Rotation paths and how fast each direction turns (degrees each step)
Each turn is a multiple of 5 degrees from 10 to 175, or 0.
Each row of a path follows its step; steps can be skipped.
path 1
step 1: -3.9 -28.2 6.1 -22.4 -7.6 27.3 -23.0 -32.5 26.0 -26.0 -12.0 10.7 -16.9
 21.0 -36.5 -13.8 16.9 3.8 -0.5 18.6 10.6 16.6 -4.0 -12.8 -4.6 11.1 40.7
 23.2 -2.9 6.5 -6.5 2.4 3.6 -5.4 13.1 16.0 -26.5 16.6 24.5 -3.3 -15.1
 -4.0 -27.6 2.2 46.2 -20.0 -15.0 -16.9 -4.9 -1.0 23.0 28.1 -43.7 5.7
 20.4 -19.5 6.5 -16.9 14.8 -14.7 -10.8 -9.2 12.6 -9.3 19.1 -14.5 -24.6
step 2: -22.0 26.5 13.9 -7.4 -39.3 24.6 -12.4 -16.7 0.7 -32.6 13.5 28.2 -19.6
 -1.6 4.9 13.7 6.2 14.5 -33.6 -3.9 7.0 8.2 12.4 -24.4 41.6 -21.3 -3.8
 1.8 23.0 -1.7 23.5 8.2 -28.9 6.9 -1.0 22.9 -16.7 -8.1 4.2 7.5 -23.6
 30.3 -26.5 19.3 23.1 -23.1 -21.5 -6.0 5.3 -13.1 -0.5 32.2 3.6 4.9 -39.6
 0.1 14.7 8.0 -15.4 -24.5 -5.9 -18.7 -6.5 -1.1 -1.1 -26.6 -23.7
step 3: -14.1 9.5 -9.3 -18.0 -28.5 0.9 -24.1 -18.8 9.2 -31.6 8.0 20.6 -27.4 7.8
 -6.9 1.3 35.8 2.8 1.9 2.8 7.9 12.7 -18.7 -52.8 -20.1 -13.0 7.3 29.1
 20.0 37.0 -8.7 4.5 8.0 6.8 -14.9 11.9 -5.0 2.1 14.8 18.0 25.8 12.4 21.1
 -3.1 20.1 -22.1 12.2 14.2 -13.1 1.4 14.9 35.6 -2.6 -3.1 -4.9 4.0 4.8
 -17.6 -5.2 0.7 42.9 17.7 -2.7 -19.9 -48.1 3.5 -17.1
step 6: -11.8 3.9 -9.8 -30.2 -2.3 7.9 -19.2 -37.3 4.0 -10.2 -12.0 13.0 -26.8
 -2.7 -35.3 32.6 1.6 31.2 4.3 13.9 -13.1 0.0 -1.6 -7.6 31.0 11.2 2.2 9.5
 6.3 -24.7 -4.3 -28.7 -22.0 13.0 8.3 22.1 -16.0 33.0 18.5 -23.4 -8.4 3.7
 17.1 -21.8 24.0 -46.5 12.4 -9.2 -10.5 13.7 -6.5 22.5 -32.5 19.5 6.3
 -9.0 4.4 9.0 -19.4 -19.0 -2.2 6.8 1.8 -42.6 -28.2 10.2 -7.4
step 8: 13.0 -3.5 -18.8 -7.8 -26.3 21.8 -28.2 -24.6 -20.6 -41.8 29.7 40.5 -11.5
 -19.0 -9.1 -12.2 36.9 25.0 -19.3 -1.3 12.0 27.8 1.4 -35.3 2.1 -26.3
 -16.4 -0.5 0.9 0.8 20.5 -7.1 5.0 7.1 -49.6 13.8 -14.7 2.1 38.4 2.6
 -23.6 -13.4 10.0 -2.1 18.8 -8.8 -13.1 -9.6 8.4 13.6 -9.6 8.6 -0.7 14.9
 5.3 5.3 -3.9 19.5 -7.9 -5.6 -22.6 5.5 6.7 6.4 -33.5 -2.2 -21.1
step 9: -13.3 8.2 -21.5 -27.0 -15.7 6.4 -25.9 -10.9 -11.7 14.5 13.1 32.7 -46.9
 41.7 -36.2 -8.5 5.8 -18.6 -18.5 38.3 2.1 8.9 8.1 -23.9 1.7 -3.0 -25.2
 17.3 24.6 42.8 1.0 -25.7 -29.2 30.1 -2.2 19.2 10.7 -5.1 3.8 20.2 -7.4
 4.8 5.7 -16.0 12.0 -19.4 -6.8 0.8 -9.0 23.5 -2.9 -18.3 -5.5 -30.9 -10.3
 2.4 6.0 1.4 -7.0 -12.8 3.8 27.7 -2.0 -13.6 -20.0 -9.3 8.3
step 10: -3.3 -20.5 -7.2 -17.0 -19.3 -33.4 -32.0 -66.6 4.4 -10.7 32.3 26.7 -12.2
 15.5 -24.5 16.9 8.8 -4.7 -15.8 3.9 8.9 25.0 -13.3 8.0 -14.6 9.8 -1.8
 -17.3 -27.0 24.7 -8.4 -17.6 21.8 -19.4 3.0 -3.1 7.4 23.7 -11.0 1.4
 -33.4 9.5 7.9 -14.0 34.2 -19.9 -8.1 -10.6 -2.9 18.6 20.6 0.3 6.1 19.1
 -9.1 -1.6 23.0 13.7 1.9 -4.0 -1.6 12.3 -35.8 -11.5 3.6 -16.9 -25.3
step 11: 1.3 -1.7 -17.9 -8.3 9.2 0.4 -21.8 -25.4 1.1 -27.8 32.1 19.0 4.8 -18.7
 -13.6 29.8 20.7 16.9 -1.7 14.5 -2.3 20.6 15.6 10.6 17.9 -23.5 4.5 -6.2
 17.9 25.8 2.4 -40.1 -7.3 28.7 13.3 11.4 -2.9 -17.5 7.8 1.9 -5.4 -18.9
 -6.5 -1.0 5.4 -21.1 3.8 8.1 2.0 18.3 -3.8 7.3 -37.4 8.8 -43.2 -52.1
 32.4 4.4 -41.5 3.3 -22.2 -0.7 9.0 -25.0 -3.2 -20.9 0.9
step 12: 15.4 7.4 5.8 -16.5 -16.3 -12.2 -37.8 -15.7 25.4 5.2 -17.6 21.3 -13.3
 -10.1 -36.4 19.0 38.9 -9.4 1.6 -1.7 -21.3 40.8 -15.3 4.0 -6.2 4.2 27.5
 4.4 36.8 1.4 -8.1 -53.2 -3.0 22.5 -21.2 28.9 -22.5 7.2 8.2 6.1 -12.6
 16.6 14.6 -1.2 34.2 -14.0 -3.9 19.7 1.8 0.5 -23.4 17.6 6.0 -6.9 15.1
 8.0 0.4 20.3 -13.6 -24.6 9.3 15.3 6.0 -15.9 17.7 -2.5 -17.5
Speeds:
3.7 -2.9 4.8 5.5 1.0 7.9 -0.9 -1.5 -1.9 7.7 4.9 2.3 -4.8 8.5 2.7 0.8
 -10.2 7.3 1.6 -1.2 -2.6 -5.3 7.5 -2.9 -3.4 9.2 -0.2 -0.2 1.8 0.1 5.3
 -6.2 -0.5 14.6 1.6 6.1 0.9 -2.7 6.3 3.0 -5.3 2.3 -5.7 -3.0 -5.1 1.2 0.5
 6.5 -3.6 -1.8 -4.1 0.6 -1.5 5.7 -1.4 2.4 2.5 -4.6 0.3 -6.5 6.7 1.8 2.9
 -2.3 12.0 -3.9 4.7 : 145
-1.2 -8.0 -3.6 -3.9 0.7 0.0 6.3 4.0 -2.1 -8.4 1.5 8.8 -3.6 -4.6 5.4 0.7
 -1.6 11.1 4.5 0.4 -2.6 -4.6 2.4 -0.5 1.5 -2.3 3.4 1.5 -2.0 -1.9 0.5
 -6.0 6.1 -4.3 -7.6 -4.8 -3.5 -1.7 1.2 -2.4 1.3 -2.9 -8.9 2.0 4.4 -3.5
 0.5 2.3 -1.0 8.1 1.3 0.3 12.4 -0.7 -8.2 1.0 7.6 6.6 6.7 8.7 9.6 -2.3
 -2.3 -0.7 -0.8 1.5 9.4 : 135
-0.2 -1.5 0.1 6.4 -3.4 3.1 1.6 -2.4 -1.3 -6.3 -5.0 -1.6 8.4 0.0 11.0 3.7
 7.9 4.7 -0.6 -2.3 -0.7 6.0 -4.0 2.8 -5.9 5.6 3.5 0.6 3.5 1.8 -10.4 -2.2
 -6.6 3.4 -4.6 -7.3 7.4 -6.7 1.2 7.3 -1.0 -10.9 1.8 -4.5 -6.0 -4.5 0.6
 9.0 0.9 4.5 4.4 2.4 0.6 10.5 1.9 -4.7 -4.9 -1.3 -6.1 6.6 1.4 3.3 2.9
 2.7 -0.9 -3.5 -2.7 : 95
6.8 10.3 -2.7 8.8 -4.5 2.6 -0.4 2.5 8.7 0.6 1.2 1.9 -5.8 6.2 5.4 2.0 0.2
 -4.0 1.7 0.7 3.8 8.0 -5.7 0.0 2.8 1.1 -4.6 2.8 3.3 -5.0 -3.5 0.7 4.9
 3.7 -7.1 -0.2 -9.7 6.1 -1.7 -3.4 5.0 -8.3 -5.8 0.0 -0.4 -4.4 7.3 7.3
 1.0 -6.6 3.2 2.1 2.1 0.0 -4.1 6.9 9.6 -0.2 2.8 -5.7 -8.2 -5.7 6.5 5.2
 -3.6 2.2 1.2 : 70
1.2 -3.1 2.1 -0.3 -8.5 -0.4 7.6 -1.8 4.6 -10.6 3.1 4.4 -4.1 0.2 0.3 -5.7
 -1.8 -6.7 -3.6 -3.9 3.0 1.1 7.0 -2.2 0.8 5.4 -2.7 5.7 -1.4 6.7 4.9 3.2
 -2.3 -3.8 -1.1 7.8 2.7 3.7 6.7 3.8 3.4 3.7 1.4 -4.5 -9.0 0.3 -6.8 1.0
 7.5 2.5 18.1 -3.9 0.1 -4.9 -5.9 3.6 -1.2 -2.4 -3.3 -2.3 -0.4 4.1 -4.6
 7.4 -1.1 -3.3 3.7 : 55
path 2
step 1: 11.1 24.5 -0.5 -6.7 -33.4 10.8 41.3 -8.8 -9.2 -18.6 -25.1 -2.4 -29.9
 -0.3 6.6 -8.5 21.3 -1.2 24.2 -25.1 1.9 -25.1 -7.6 -19.1 37.7 -27.9 11.3
 -0.1 38.1 -0.9 -28.0 5.7 -8.4 -2.5 14.8 -17.2 8.0 -8.0 24.7 -20.1 -32.4
 30.2 27.4 4.0 19.1 -22.8 -16.4 -2.7 -18.5 25.2 -22.5 51.7 -7.9 -17.3
 -8.4 -7.0 25.6 28.0 -1.5 -13.3 -35.4 15.6 9.9 16.6 27.2 1.1 -31.2
step 3: -12.3 -16.9 10.8 32.9 -6.7 8.5 10.1 -17.1 13.9 8.6 -13.2 8.8 41.8 20.9
 -8.0 -3.5 -40.0 3.2 -5.9 0.0 2.5 4.4 3.7 15.4 16.6 10.8 -16.3 -9.6 39.1
 -57.3 2.3 -30.3 7.1 -8.0 1.1 -5.3 5.9 0.1 -24.8 10.0 19.9 -21.4 14.8
 -19.6 -45.4 11.4 25.5 -13.0 36.0 29.0 1.5 33.5 -2.9 -21.9 47.1 -9.7
 15.4 -23.8 11.8 19.1 14.5 -26.7 -3.4 -17.2 -16.2 25.0 -20.6
step 4: -0.5 28.4 27.3 4.3 8.2 4.3 24.9 -13.8 29.5 14.6 25.2 6.5 9.5 -5.9 7.1
 -10.3 7.1 7.6 -10.9 -13.5 29.7 9.9 -2.1 23.5 -18.2 9.4 19.6 -6.8 -7.5
 18.3 -2.8 -13.3 -37.0 38.6 -23.4 -3.3 -37.6 25.6 33.0 -24.2 5.0 15.1
 29.3 -4.0 -8.8 -18.1 7.2 -18.5 -2.2 4.4 -40.1 -4.2 -39.6 55.3 10.4 24.0
 17.4 -8.6 -6.5 7.9 -39.4 16.1 -22.5 31.7 7.7 -4.3 29.6
step 6: -3.1 31.8 -2.4 1.8 3.9 -2.5 26.1 0.0 37.8 19.2 -13.0 -0.7 8.3 -13.3
 -34.9 38.3 4.9 -2.0 -54.7 3.7 -9.8 23.2 30.1 -0.9 -6.2 -10.2 0.5 -33.6
 4.8 -15.2 2.8 15.4 6.0 19.9 19.8 -12.5 7.2 1.5 -6.9 6.6 -25.3 -34.3
 17.8 21.4 20.6 -10.3 -4.2 -25.4 -14.0 -16.5 -1.3 -6.6 8.7 -60.1 -43.3
 -35.8 4.7 -22.7 -5.4 26.4 22.7 -13.6 14.2 11.0 9.4 23.2 -19.9
step 7: 19.9 -0.8 3.1 -6.4 -9.4 1.9 -29.7 -4.9 12.9 -17.8 -18.0 -12.5 7.9 -29.1
 -6.0 -43.7 -20.9 29.7 18.7 -18.7 18.4 -13.8 -6.7 -10.5 11.7 -42.9 -8.2
 5.6 3.0 32.2 5.6 38.0 23.0 -13.3 -26.6 23.0 20.1 38.5 19.4 -27.9 0.5
 6.2 10.8 -28.5 19.2 12.4 1.7 2.6 31.0 -13.2 -8.6 -29.5 -23.8 -12.2 23.5
 -15.2 40.8 -43.6 -20.7 -5.9 -26.7 -25.3 14.5 -5.5 0.0 -0.1 17.0
step 8: 5.8 2.6 38.3 -6.0 15.9 1.6 -23.7 16.7 -14.5 -10.8 44.3 -2.9 18.7 21.6
 -7.3 -0.3 23.7 -17.7 -0.6 -19.2 -7.0 -36.0 -15.3 -16.5 -19.7 -7.6 15.7
 -4.0 12.4 -12.6 31.7 -24.3 19.9 15.7 -24.1 0.1 -23.4 5.8 24.3 -21.4
 14.5 -0.3 40.3 30.2 -9.6 20.1 -11.0 6.9 15.3 17.0 8.0 -15.2 48.6 -23.5
 24.9 29.2 -49.2 23.1 -18.1 -21.2 19.0 -9.0 -12.5 -3.0 -11.0 -17.1 -30.7
step 9: 15.4 -32.8 -25.9 3.0 -26.0 -16.2 8.9 -24.3 -15.1 2.1 22.7 7.1 -31.5
 -39.9 19.1 -2.1 2.5 16.9 17.0 4.2 9.0 9.0 17.8 13.0 -17.2 -11.7 3.0
 -67.3 7.3 34.4 -29.3 -2.0 -6.6 10.4 27.6 -22.8 -0.8 -22.1 4.9 -5.9 0.4
 -3.2 1.5 1.2 -41.1 -11.9 16.0 -14.5 -21.3 -1.1 -14.8 28.8 8.2 -30.9
 10.3 9.7 -5.6 29.0 -16.0 47.5 -7.7 3.5 -18.5 -20.3 -14.1 38.2 -3.5
step 10: -21.1 -32.2 1.2 0.5 16.2 -30.1 -0.4 -1.0 26.4 2.2 17.9 -31.2 12.2 3.3
 -37.0 2.6 -7.0 4.7 -7.8 1.2 -19.8 -17.0 16.4 4.0 -4.7 -13.9 7.9 11.0
 -71.5 8.8 0.8 27.0 -5.3 24.7 3.9 -1.6 -4.4 -16.2 -8.7 -6.4 -16.8 -14.0
 -27.4 -2.9 -16.5 54.8 12.5 -12.2 -37.9 21.1 -6.3 0.6 -40.3 18.3 0.1 3.4
 11.7 -25.5 20.4 -39.4 -2.9 -13.9 16.6 -24.1 -7.6 -21.4 29.9
step 12: -13.7 -1.1 17.9 -7.6 1.5 10.8 5.5 22.4 52.6 -21.0 14.9 -2.5 -37.0 -23.3
 22.4 -11.1 39.4 -1.6 11.4 -9.6 -31.2 -20.6 8.8 -1.0 -10.6 6.9 23.7 3.3
 -15.8 6.2 1.6 24.9 29.9 -14.5 29.5 5.9 13.9 -17.9 -8.0 -2.3 7.3 15.9
 18.3 26.2 -18.2 -27.2 14.1 -8.3 42.8 -22.8 -3.6 -19.4 -9.3 9.3 -30.6
 13.1 5.1 7.2 -6.0 24.0 -40.6 38.5 2.7 50.0 16.8 19.8 -14.0
Speeds:
-3.7 -3.6 1.6 5.9 4.4 3.6 -4.7 -0.8 3.9 -1.4 -4.3 -6.2 5.3 -2.1 0.6 4.5
 2.1 6.7 1.0 7.3 -5.0 -10.3 -1.5 -2.0 3.1 -5.1 -2.1 -2.0 1.4 1.3 0.1
 -5.8 0.7 0.4 0.5 2.3 -4.0 2.4 1.1 10.4 -2.8 -0.8 -2.3 3.1 2.6 3.2 1.9
 7.5 4.8 2.5 -8.9 8.8 6.2 -2.4 -0.9 1.9 0.9 -5.5 4.9 -4.8 14.7 5.0 -6.7
 4.2 -8.3 -10.8 -1.1 : 140
5.6 -7.1 -2.5 -5.1 2.3 -3.8 5.1 -6.7 -1.1 1.5 0.2 -2.6 -9.2 6.6 -12.3
 7.0 -1.1 4.8 -0.4 2.3 1.7 1.8 7.1 -1.1 2.9 1.0 -3.8 1.6 -1.5 2.2 6.1
 -0.1 0.4 1.7 -0.1 -1.5 -1.5 -2.6 -7.6 -5.7 -7.3 -5.7 -5.8 -5.7 2.3 6.0
 0.7 5.2 2.2 -2.6 -10.9 1.1 4.8 2.5 -3.0 -13.5 6.7 4.5 0.5 -1.4 6.8 -4.2
 5.0 -2.6 7.3 2.9 -1.6 : 90
5.9 2.3 4.4 -1.2 -5.4 2.7 -6.6 1.8 3.9 0.4 3.6 -6.4 7.9 -2.7 7.3 10.4
 -4.0 10.7 -4.9 -0.8 -0.2 -5.4 3.2 -1.1 -4.9 -12.3 10.2 1.2 1.4 4.9 -2.1
 7.8 4.6 3.4 -3.9 -7.1 -4.1 -3.2 -7.1 -3.3 2.2 -5.1 -5.7 2.2 -0.9 -0.6
 8.8 1.3 -0.5 2.6 3.2 -5.8 4.7 -1.6 1.2 3.3 -0.1 8.8 1.9 -0.7 -1.3 -5.1
 0.3 -0.1 2.3 6.0 5.4 : 20
-7.5 -3.8 -0.9 -4.3 -3.0 8.5 10.0 -0.7 0.2 0.8 8.9 1.1 -9.0 0.5 8.7 -0.3
 5.1 5.0 -4.7 -4.5 6.5 -7.5 5.0 -1.8 0.7 5.4 2.5 1.1 0.2 3.9 -5.3 -4.3
 9.4 3.7 -4.4 2.2 2.6 10.0 7.0 2.3 0.0 -0.8 -3.9 -3.4 -2.7 -0.2 -0.4 1.9
 2.2 -6.7 2.9 6.7 3.3 -3.0 -5.4 1.2 -8.5 11.3 -0.1 -3.9 -1.2 5.4 3.3 0.3
 3.9 -2.8 -4.3 : 100
-5.2 -2.8 -5.2 4.1 -0.1 4.0 0.3 0.8 3.9 -3.0 -1.0 -8.6 0.9 5.1 1.1 -2.5
 9.6 -3.0 -7.3 1.3 2.1 0.9 -2.9 -4.4 -0.6 -3.5 -2.0 8.5 5.6 3.2 -0.9
 12.7 3.0 -1.6 -3.1 6.8 -2.4 -4.9 -2.6 -4.5 -4.1 -0.5 -5.1 5.2 11.9 -9.2
 -3.3 2.5 -4.8 -0.2 4.1 2.0 -4.3 -1.6 -8.2 -0.8 4.0 -7.5 -3.8 1.7 1.4
 3.3 7.9 6.1 -1.9 6.0 -9.3 : 65
1.6 2.1 1.0 3.3 7.2 -10.3 1.3 2.9 -4.5 0.5 12.3 -4.2 -1.1 1.8 0.3 -9.0
 -6.6 -0.5 -1.9 4.8 1.1 -2.4 -10.3 0.1 2.9 0.1 2.5 2.8 0.1 4.9 1.4 3.9
 -0.2 3.3 -4.5 -9.4 -0.7 -1.7 4.4 3.1 -2.6 5.6 -5.0 2.2 3.3 8.3 -2.0 1.1
 5.7 -7.3 14.8 4.2 -4.1 1.3 -0.1 -1.0 7.9 0.6 1.4 -2.0 6.1 -4.3 -5.8 2.7
 8.5 -4.1 0.9 : 130
